(in the rows, 128 means zero)
Each path below is one point turned by a fixed rotation once a step. After each direction that follows a path, write how fast that rotation turns it, in degrees per step (0 if it stays still).
Each turn is a multiple of 5 degrees from 10 to 175, or 0.
Each row of a path follows its step; steps can be skipped.
Rotation 1:
step 0: [131 132 126 130 124 115 131 118 143 138 130 123 133 126 119 113 131 119
 132 116 130 130 113 142 116 129 115 135 132 134 140]
step 1: [120 141 130 132 129 137 127 135 131 125 134 133 136 136 129 119 138 145
 124 144 133 118 133 108 139 129 143 123 132 135 128]
step 2: [139 130 126 119 139 127 127 114 133 128 133 127 122 139 136 131 116 104
 131 119 130 141 124 126 140 123 123 137 128 115 126]
step 3: [136 135 126 134 133 116 127 137 121 134 120 124 138 116 133 131 129 148
 125 136 126 139 129 132 111 128 147 117 131 123 133]
step 4: [121 130 143 126 110 130 131 128 138 118 129 135 115 131 132 135 124 120
 133 114 122 128 136 129 136 117 128 136 117 138 146]
step 5: [122 125 124 129 138 130 144 124 125 142 114 118 148 117 128 126 129 140
 133 131 138 133 123 130 142 138 119 131 134 133 122]
step 6: [126 137 138 127 131 132 124 150 128 119 135 144 123 145 134 123 126 128
 126 125 113 123 123 131 130 123 118 115 132 115 125]
step 7: [117 117 120 131 123 109 132 103 122 132 119 126 135 132 128 129 119 125
 125 122 133 128 146 123 121 127 132 129 134 120 125]
step 8: [143 127 129 114 124 126 135 143 126 128 151 137 130 124 123 124 121 142
 132 123 124 120 117 136 121 135 135 134 129 140 134]
step 9: [113 135 140 144 142 137 125 111 138 132 117 125 124 143 122 124 131 128
 126 121 139 125 122 123 121 120 128 134 125 135 129]
step 10: [137 126 125 111 123 124 127 133 132 143 143 119 137 136 140 124 138 127
 139 140 124 134 129 115 137 141 128 119 128 120 131]
Directions:
[128 133 123 131 124 125 130 127 129 123 129 133 132 126 126 124 130 126
 124 127 127 126 129 127 131 129 123 128 135 127 125] -> 60
[134 123 126 129 125 124 128 127 129 133 126 127 130 125 129 121 126 128
 134 129 127 133 126 125 128 130 125 130 127 128 125] -> 145
Rotation 2:
step 0: [132 116 110 131 134 123 132 106 123 139 126 125 125 129 122 126 130 130
 142 141 130 124 143 130 127 122 130 111 130 132 124]
step 1: [123 118 130 127 154 129 134 132 135 119 124 125 138 115 125 118 145 133
 124 128 122 124 143 126 128 136 122 139 133 124 124]
step 2: [131 131 124 123 133 124 125 140 109 126 134 131 131 134 136 139 115 134
 123 113 123 125 128 115 129 144 126 138 126 118 112]
step 3: [133 142 125 143 133 122 113 128 122 139 119 125 117 126 124 132 123 125
 123 124 126 129 123 146 134 126 128 110 117 129 114]
step 4: [143 130 140 115 119 127 127 125 139 115 119 124 131 121 120 130 146 129
 131 134 126 126 125 138 147 124 119 125 119 118 129]
step 5: [128 125 132 118 123 137 141 109 120 122 138 114 136 121 138 149 112 127
 132 131 126 129 132 130 131 132 129 134 133 127 134]
step 6: [125 115 110 144 133 135 138 130 114 125 126 113 123 120 129 120 127 124
 124 131 137 138 119 138 119 136 118 123 130 138 128]
step 7: [140 111 121 130 132 116 130 142 127 119 135 141 137 132 120 122 133 140
 133 142 128 127 127 135 119 124 129 126 128 110 119]
step 8: [128 136 130 143 139 118 134 129 143 122 135 135 131 120 134 149 123 128
 121 118 113 130 139 122 125 128 138 127 124 118 128]
step 9: [137 136 118 131 128 133 113 138 130 118 121 123 119 126 144 132 127 115
 121 124 132 138 127 112 139 131 112 120 123 133 129]
step 10: [133 122 136 113 130 136 109 134 124 134 141 125 127 130 130 131 122 137
 121 139 133 129 124 145 137 112 122 119 130 125 135]
Directions:
[131 126 127 128 126 127 135 134 129 126 125 126 126 128 128 125 135 129
 124 123 128 128 126 126 131 130 125 128 125 132 131] -> 145
[127 134 126 127 127 128 130 124 128 123 127 129 130 128 129 133 124 133
 126 121 131 125 127 126 122 131 127 130 128 128 131] -> 115
[129 127 125 124 129 132 129 128 130 131 131 127 130 126 127 124 124 130
 121 126 132 133 128 129 128 126 127 133 129 130 121] -> 85
